M: 3 groups of rows, each row roughly a mix of its group's hidden directions
M (97 x 12)
[[ 22   1 -20  -6  -3 -14   9   3   3 -32  39   1]
 [-20 -37  15   6   2  10   0 -36  -8  12  -6  11]
 [ -9 -14  -1   6  -4 -12  -4  -2  13 -43 -31  17]
 [-19 -10  28  -2  25  30  16  -3 -16   1   3 -22]
 [-11  -5  17  15  -9  22 -39   4 -18  21   5  16]
 [-13 -30  20  -3 -32  16 -21 -10 -16  -4  13  -2]
 [ 14  12  -5  16  35  -7   0 -11  14 -24  29 -13]
 [ -1 -14  -3  15  13  22  33   4  28  -6   4 -27]
 [  1 -11 -10   3  20 -23  20  14 -33  13  -9  26]
 [  7   9  -1 -29  -1 -26 -11   7 -35   0 -23 -12]
 [-25  17  16  -2  -3  20  -5   5  -1  19 -35  23]
 [ 30  17 -13 -41 -11 -19 -13   5  -1  -2  -6  -2]
 [ 23 -30  12 -18 -27 -11  12  23 -11  -4   3  12]
 [ 17 -11 -21 -28  -6   6  18  -4 -11 -14  33 -17]
 [  8 -24 -14  10 -12  10 -29  -7 -10 -27  21  20]
 [  6  17   9   6  -5 -20 -26   1  -8 -34  25  20]
 [  2   6 -22  15 -18  -3 -25  31   6  24   8 -21]
 [  4 -44  10  11  -1  -9  -2 -34   1  -7  12  12]
 [ -4  -7  13  45   3   2  -6 -14  25   4  23  12]
 [ 18 -22  -6  14 -40 -25 -15  -1  12 -10   5   3]
 [ -5  -3  28  35  -9  10 -12   0  18  15 -27  10]
 [ 10   8  -1  -2   7  11  20   8  34  31 -25  15]
 [-18 -13  13  42   1  18  11 -18  22   8   0  -2]
 [ 22  18 -26 -11   5 -22  30   3  15   9  18  -8]
 [  1  -9 -17 -14  -6 -10  41 -12  17 -14  20 -18]
 [ 10 -31  14  -7 -43   4 -15  -8  -7  -6  15  -3]
 [ -3  27  21  10  -9 -27 -20  -2  -6 -28   6 -22]
 [ 26  10 -16 -43 -12  -2  -1  22 -14   0   8   3]
 [ -7   3   5 -18 -40  -2   5   4  -6   5 -35  19]
 [  7   4  13   5 -15 -53  -3 -10  11   8 -12  -5]
 [-17  23  20  -5  -6  24  12  19  -9  -8 -16 -31]
 [-15  -5 -15  20  13  27   0   7  16 -25 -15  28]
 [-10 -23  -8   2  -6  28 -14 -14   0  26   4  33]
 [ -8 -26   1  23  19  -5   9  -1 -17  32 -10  24]
 [ -7 -17   1  -2  15  -6   4 -45   2  -1  -4  34]
 [ 39 -14 -22 -10 -17   3  -5   2  -3 -25  22   6]
 [ 18 -20  -1   0  -1  24 -26   0 -19 -37  -4   5]
 [ -1 -29  35  -2  11  13  21 -11 -14 -20  10 -13]
 [  0   4  -1 -33  10  31   7  20   3 -25 -20  -9]
 [ -6  31 -14 -22  27   3  23  21   4   7 -17   2]
 [-24 -31  25   2  -3  26   4  -4 -18  16  -5 -17]
 [-24  40  16  11 -21  11   1   0  17 -19   1   5]
 [ 30  12  -2  -6  -8 -27 -24  -3   6 -23  27   4]
 [ 47   9 -17   8  14 -20  -9  -5  -6  -5  17  -9]
 [  2  23 -26   0  26 -25  10  -4  -2  16  29  -5]
 [  4  -6  -7  -6  -8  25  15  -9  36  23 -10 -27]
 [ 29  -1  10  15 -24  13 -30  15   3  14  -6  22]
 [ 21  -2  -4   7  12   6  -6   7  23 -11  20  45]
 [  5  16  13  15 -18  -4   9  13  29  34 -18  13]
 [  4  20 -11 -15   4 -33  31  17 -21  -2 -14  -5]
 [  4   8  28  -9  18   5 -11  -5 -30  14 -12 -32]
 [ 36   8  -1  -7  -4 -10 -23  -5  34  17   2  16]
 [ 31  14 -20   2  18 -19  -2  20  11 -12  28   0]
 [-35   0  -9  19 -19  18  29 -14   0  14  11  -5]
 [-39  19 -13   8  25 -12  18   3  15   9  -6  13]
 [ 22 -16  -5 -19 -27 -24   6   3   0  -5  -9  36]
 [-26  -8   5  28   6 -12  26  -5 -20  25 -13 -11]
 [-18 -15   2  27   0  17 -20   3  -1  18  13 -36]
 [ 12  11 -23 -17 -15 -22  -1   2   5   9 -16  40]
 [  7  13  13  29   0  -9 -13  -5  25  12   7  38]
 [-17 -19  14  34  18  10  -7  -1 -11 -25  21  10]
 [  5  30 -35   0  -7 -19 -16   2  15  12 -10  23]
 [ 16   1  17  11  37   3   8  26  19 -18 -15  12]
 [-19   5   7  25 -13 -22 -16  -4  10  35  12  18]
 [-26 -14   5 -26 -18 -28   8  -7  -1 -28 -15  -2]
 [ -6  -4 -25 -16  13  38  10  13  -4 -27   4  13]
 [  6  -3  19 -14 -35 -23 -28   3 -14  20   3   5]
 [-29  -2 -14 -13   4  -9 -31   5 -25 -12   9  25]
 [  6  -9  -7 -22  -5  -2 -11  -1 -20 -31  15 -37]
 [ 15  29 -33   0 -12 -24 -14   8  18   2  -4  18]
 [  9 -42  -1   4  -7 -18  -5 -25   1   3  10  27]
 [ -7  39  21   9  -2 -20   8  12   8 -22 -14 -18]
 [ 41   1  15  13   8  16 -19   6  -7 -13 -28  -6]
 [-41 -13  12   4 -24   1  10  -9  11  25  14   3]
 [  7  -4  -9 -15 -25 -20   1 -12   3   2 -21  41]
 [-25  -1  18   4   1  31   2  15 -14  13  -6 -35]
 [-11 -21 -17   9  16  -4 -15 -28   3  30   5  25]
 [  8  13   5 -22 -38  -4  10  28  -5  -6 -23   6]
 [ 25   0 -24 -22 -18 -14  28   3  16  -4  23  -4]
 [-12  30 -16 -15 -16   1  -4  13   0  23 -32  16]
 [  0 -27   9 -20 -24  -6   9  -8 -12  10 -20  33]
 [  2 -33   3   5  37   6   3 -11  -8  12  29   2]
 [ -2  -9   1  36  -3 -16  -9 -18   1  19  23  29]
 [  0  11  11   0 -16 -31 -24 -14 -15  27 -17 -17]
 [ -6 -15  15  24   2  47   1   1  10  -8 -17   4]
 [  2  34   9  10  -4 -14  20   9  23 -26   4 -22]
 [-15 -22  -7  19  -8  35  -1 -18  17   5  26   6]
 [  6  -9  -4 -22  35   8  15  18 -18  24  14  15]
 [ 15  15 -13 -11  29   7 -15  17 -16 -26 -25   9]
 [ -4 -21  30  23  25   3 -22   1  -2  -1 -17 -20]
 [  6  28   0 -17 -10 -16  -5  10  -7 -43  13 -12]
 [-11 -29   3 -13  14  20 -15   2 -27  17 -27   1]
 [ 28  26 -15   7  22  -9 -12  19   6  -6 -23  19]
 [ 24  29  -2 -10   5 -38  16  18   2 -12  -5   2]
 [-15   3  12  31  -1 -34   9  -8 -19  15  -6 -21]
 [ 19  -9  24 -12 -27  20  22   4  11  14 -10 -23]
 [  0   7 -20   3  38  16   1   6  -3 -34 -18   9]]
one row of each group, then the others: which group is each in?
[-13   3  25  22  13  11 -23   5  -1 -35  11  17]
H
[-29   0  23  11  13  30   2  -9  -8   2  -4 -33]
N
[ 47  11 -13 -20 -12   6  -4  18  -5   9  13   2]
K

[ 27  -5 -23 -10  22   8  10  -8 -11 -29  18 -18]
K
[ -1   0  13  15  -4  15   1 -11  40  20 -12 -30]
H
[ -4  15   7   7   1  28  21   5  44   9 -15  -1]
H
[ -7  18  23  -4 -17   2  14 -20   5 -37 -23  -5]
N
[ 16  14  -2 -22  -9 -35 -11   0 -16  23 -24  -5]
H
[  0  14  20  -4 -18  15  10  29  -6 -18  -7 -35]
N
[ -2 -45  25  -7   0   4  15 -21 -14  -2   2  14]
N
[  2 -28  18  25 -17   2  -9  -1   3 -15  18 -34]
N
[-15   6   7  13   7 -33   9   6 -40  11 -15  11]
H
